Here is a table of points, one per row:
Array([-0.55,  0.99,  0.07,  0.80, -1.58, -1.35,  0.16,  1.18, -0.35, -0.21,  0.68,  3.56,  0.39, -0.26, -0.14, -0.94, -0.88,  0.29,  0.43, -0.42, -1.67, -0.73, -0.90,  1.45])
Array([ 0.52, -0.78,  0.52, -0.41, -0.40,  1.05, -0.26, -0.16, -0.66,  0.46,  0.71, -0.36, -0.12,  0.20,  1.88,  0.48, -0.67,  0.43, -0.68, -1.28,  1.16,  0.32, -0.74, -1.20])
Array([-0.05, -0.29, -0.48,  0.09,  0.46,  0.73, -0.30,  1.25, -0.87,  1.20, -0.69,  0.16, -0.77, -0.22, -0.52, -0.72, -0.11,  0.36, -0.46,  0.55, -0.89, -0.56,  1.33,  0.78])
Array([ 0.02, -0.42, -1.19,  1.18,  0.36, -1.01, -0.23, -0.34, -0.68,  0.23, -0.99, -0.20,  1.42, -0.16, -0.49, -0.13, -0.50,  0.36, -1.26,  0.82, -0.32,  1.10, -0.65,  3.09])
Array([ 0.05,  0.11, -0.04, -0.77, -1.46,  0.98, -0.43, -0.03,  1.59,  1.69, -0.81, -0.65, -0.69,  0.62,  0.02,  0.73, -1.31, -0.55,  0.54,  0.87, -1.34, -1.91,  1.89,  0.92])
Array([ 0.55, -0.69,  1.95,  2.33, -0.50,  3.11, -1.35, -0.93, -0.95, -1.81,  0.18, -0.43, -0.73, -0.87,  0.40, -1.21,  1.63, -0.54,  0.33,  0.11, -1.69,  1.01, -0.90,  1.03])
Array([ 1.07, -0.53,  0.19, -0.91, -0.87, -0.58,  0.16, -0.05,  0.34,  0.15,  3.41, -0.58, -1.08, -0.68, -0.46, -0.17, -0.69, -0.33, -0.33, -0.76,  0.92,  0.53,  0.76,  0.48])
Array([ 4.11, -0.68, -0.14, -0.37,  0.05,  0.03,  0.90, -0.58,  0.40, -0.03, -0.43, -0.22, -0.51,  0.25, -1.50,  2.55,  2.05, -0.22,  0.00, -1.15, -0.73, -1.00, -1.83, -0.91])
Array([ 1.22,  1.53, -0.87, -0.18,  0.19, -1.06, -0.62, -0.10, -0.66, -1.96, -0.48, -0.32, -0.02,  0.96,  1.06, -0.46,  0.41,  2.29, -0.70, -1.00, -0.82,  0.30,  2.52, -1.24])
Array([-1.28, -1.26, -0.71,  0.06, -2.00, -0.20,  0.13, -1.06, -0.14, -0.26,  0.04, -1.41, -0.34,  1.45,  0.29,  1.16,  0.93,  0.21,  4.02, -0.35,  0.19,  1.17, -0.02, -0.60])
Array([-0.27, -0.10, -0.13,  0.14, -0.13,  0.90, -0.25,  0.75, -0.62, -0.83, -0.96, -0.08,  0.63, -0.32,  1.37,  2.00, -0.53, -0.10,  0.66, -1.17, -0.56,  1.08, -0.53, -0.97])
Array([-0.45,  1.96,  1.49, -1.54,  1.07, -1.38, -1.11, -1.36, -0.62,  2.91,  0.83, -0.01, -1.22, -0.26,  0.24,  0.68,  1.47, -1.51, -0.50,  0.75, -1.73,  0.84,  0.16, -0.70])
Array([-0.60,  0.80, -1.06,  4.01, -1.18, -0.90,  1.07, -1.61,  0.09,  1.32,  1.57,  0.00, -0.12, -0.14, -1.19,  0.25, -0.41, -1.24, -1.73,  0.77,  0.97, -0.49,  1.13, -1.31])
Array([ 1.13,  1.04, -0.72, -0.67,  0.52, -0.95,  0.28, -0.34, -0.77,  0.63, -0.20,  0.11,  2.56,  0.00,  0.87, -1.56, -0.72,  0.62,  0.69,  0.70, -0.59, -1.26, -1.49,  0.14])
Array([-0.24, -1.08,  0.56, -0.18,  0.17,  0.19, -0.47,  0.00,  0.17, -0.02,  1.01, -0.47, -0.16,  1.11,  1.51, -0.09,  0.67,  0.19, -0.35, -0.79,  0.68, -0.54, -0.80, -1.08])
Array([-0.35, -0.66,  0.64, -0.26, -0.15,  0.35,  0.86,  0.05, -1.03,  0.88,  0.58, -0.14, -1.50, -0.37, -0.40, -0.32,  0.79,  1.38, -0.23, -0.77,  1.53, -1.73,  0.06,  0.83])
Array([-1.13,  0.82, -2.28, -1.35, -0.15,  1.29, -0.78, -0.41,  1.76,  0.39,  0.68,  0.27,  0.02, -0.15,  1.09, -0.60,  1.35, -1.83, -0.56, -0.68,  1.44, -0.22, -0.13,  1.15])
Array([-1.08,  0.64,  0.60,  0.80,  1.33,  0.57, -0.41, -0.43,  3.74, -0.92,  0.01, -1.01, -0.02, -0.78, -0.70, -0.36, -0.58,  0.72,  0.27, -0.81, -0.35,  0.18, -1.36, -0.02])
Array([-1.16,  1.29, -0.46,  0.04,  1.83,  0.96, -0.46,  1.36, -1.22, -0.91, -0.67, -0.62,  1.74,  0.04, -1.50,  0.35, -0.93,  0.93,  0.34, -0.34, -0.27, -0.27, -0.77,  0.70])
Array([ 0.21,  1.54, -0.63, -0.28, -0.18,  0.08, -0.23, -0.20, -0.51,  0.43, -0.02,  0.50, -0.93, -0.23, -1.02, -0.49, -0.70,  0.45, -0.13,  0.30, -0.08, -0.02,  1.10,  1.04])
Array([-0.30,  1.08,  0.99,  0.50, -1.54, -1.34, -0.02,  0.88, -0.05,  0.57, -2.18,  0.21,  1.14, -1.41, -0.73, -1.28,  0.90, -0.20,  0.11, -0.90,  2.17,  1.20,  0.48, -0.27])
Array([ 0.05, -1.99,  0.34, -1.22,  0.11, -0.50, -1.58, -0.05,  1.82, -0.63, -1.40,  1.82,  0.55,  2.41, -1.80, -0.53, -0.02,  0.50, -0.50,  0.58,  1.55,  1.37,  0.20, -1.09])
Array([-0.08, -1.46, -0.81, -0.04,  2.17, -0.02, -0.13, -0.42, -1.03,  0.76, -0.09,  1.07,  1.07, -1.52, -0.28,  0.06, -1.06,  0.01,  1.62,  0.34, -0.63, -0.83,  2.21, -0.92])
Array([ 0.78, -0.51,  0.61, -0.64,  1.03, -0.30,  4.77, -0.04, -0.67, -0.19, -1.40, -0.94, -1.18,  1.83,  0.61, -0.91, -1.05, -1.79, -0.18, -0.27, -0.28,  0.71, -0.05,  0.04])
Array([-0.72, -0.54, -0.86,  0.63,  0.55, -0.35, -0.82,  3.30,  0.74, -0.61,  0.08, -0.90, -0.34, -0.67, -0.48, -0.03,  0.39,  0.03, -0.40,  1.44, -0.16,  1.35, -1.01, -0.61])
Array([-0.83,  0.69, -0.28, -0.08,  0.42,  0.15, -0.14, -0.67,  0.24, -0.71, -0.91,  1.72, -1.17, -1.15, -0.40,  0.27, -0.86,  0.75,  0.20,  3.07,  1.04,  0.30, -1.39, -0.26])
Array([ 0.18, -0.70,  2.29,  0.02,  0.67, -0.68, -1.22,  0.42, -0.26, -1.26,  0.22, -0.93,  0.29,  1.08,  1.39,  0.93, -0.25, -1.21,  0.19, -0.21,  0.91, -1.10, -0.31, -0.45])
Array([-0.79, -0.79,  0.45, -1.70, -0.80,  0.25,  2.50, -0.42,  0.19, -1.27,  1.24, -0.14,  1.09, -0.76,  0.88,  0.35,  0.69,  0.01, -1.36,  0.61, -0.44, -0.80,  1.03, -0.02])
There is one direction along which these points spread out most. Take the direction at right angles to it along which they spread out most. Then take the direction at right angles to both along which they spread out most. Go by this last direction. How far along it is each point below, from 0 to 99? 50 is the average, and the first point above lies past it. One standard deviation of the points above along it is 16.
Array([-0.55,  0.99,  0.07,  0.80, -1.58, -1.35,  0.16,  1.18, -0.35, -0.21,  0.68,  3.56,  0.39, -0.26, -0.14, -0.94, -0.88,  0.29,  0.43, -0.42, -1.67, -0.73, -0.90,  1.45]) 55
Array([ 0.02, -0.42, -1.19,  1.18,  0.36, -1.01, -0.23, -0.34, -0.68,  0.23, -0.99, -0.20,  1.42, -0.16, -0.49, -0.13, -0.50,  0.36, -1.26,  0.82, -0.32,  1.10, -0.65,  3.09]) 57
Array([-0.08, -1.46, -0.81, -0.04,  2.17, -0.02, -0.13, -0.42, -1.03,  0.76, -0.09,  1.07,  1.07, -1.52, -0.28,  0.06, -1.06,  0.01,  1.62,  0.34, -0.63, -0.83,  2.21, -0.92]) 70
Array([ 0.21,  1.54, -0.63, -0.28, -0.18,  0.08, -0.23, -0.20, -0.51,  0.43, -0.02,  0.50, -0.93, -0.23, -1.02, -0.49, -0.70,  0.45, -0.13,  0.30, -0.08, -0.02,  1.10,  1.04]) 50
Array([-1.08,  0.64,  0.60,  0.80,  1.33,  0.57, -0.41, -0.43,  3.74, -0.92,  0.01, -1.01, -0.02, -0.78, -0.70, -0.36, -0.58,  0.72,  0.27, -0.81, -0.35,  0.18, -1.36, -0.02]) 29
Array([-0.79, -0.79,  0.45, -1.70, -0.80,  0.25,  2.50, -0.42,  0.19, -1.27,  1.24, -0.14,  1.09, -0.76,  0.88,  0.35,  0.69,  0.01, -1.36,  0.61, -0.44, -0.80,  1.03, -0.02]) 58
Array([-1.28, -1.26, -0.71,  0.06, -2.00, -0.20,  0.13, -1.06, -0.14, -0.26,  0.04, -1.41, -0.34,  1.45,  0.29,  1.16,  0.93,  0.21,  4.02, -0.35,  0.19,  1.17, -0.02, -0.60]) 42
Array([ 0.18, -0.70,  2.29,  0.02,  0.67, -0.68, -1.22,  0.42, -0.26, -1.26,  0.22, -0.93,  0.29,  1.08,  1.39,  0.93, -0.25, -1.21,  0.19, -0.21,  0.91, -1.10, -0.31, -0.45]) 52
Array([-1.16,  1.29, -0.46,  0.04,  1.83,  0.96, -0.46,  1.36, -1.22, -0.91, -0.67, -0.62,  1.74,  0.04, -1.50,  0.35, -0.93,  0.93,  0.34, -0.34, -0.27, -0.27, -0.77,  0.70]) 69
Array([-0.83,  0.69, -0.28, -0.08,  0.42,  0.15, -0.14, -0.67,  0.24, -0.71, -0.91,  1.72, -1.17, -1.15, -0.40,  0.27, -0.86,  0.75,  0.20,  3.07,  1.04,  0.30, -1.39, -0.26]) 42
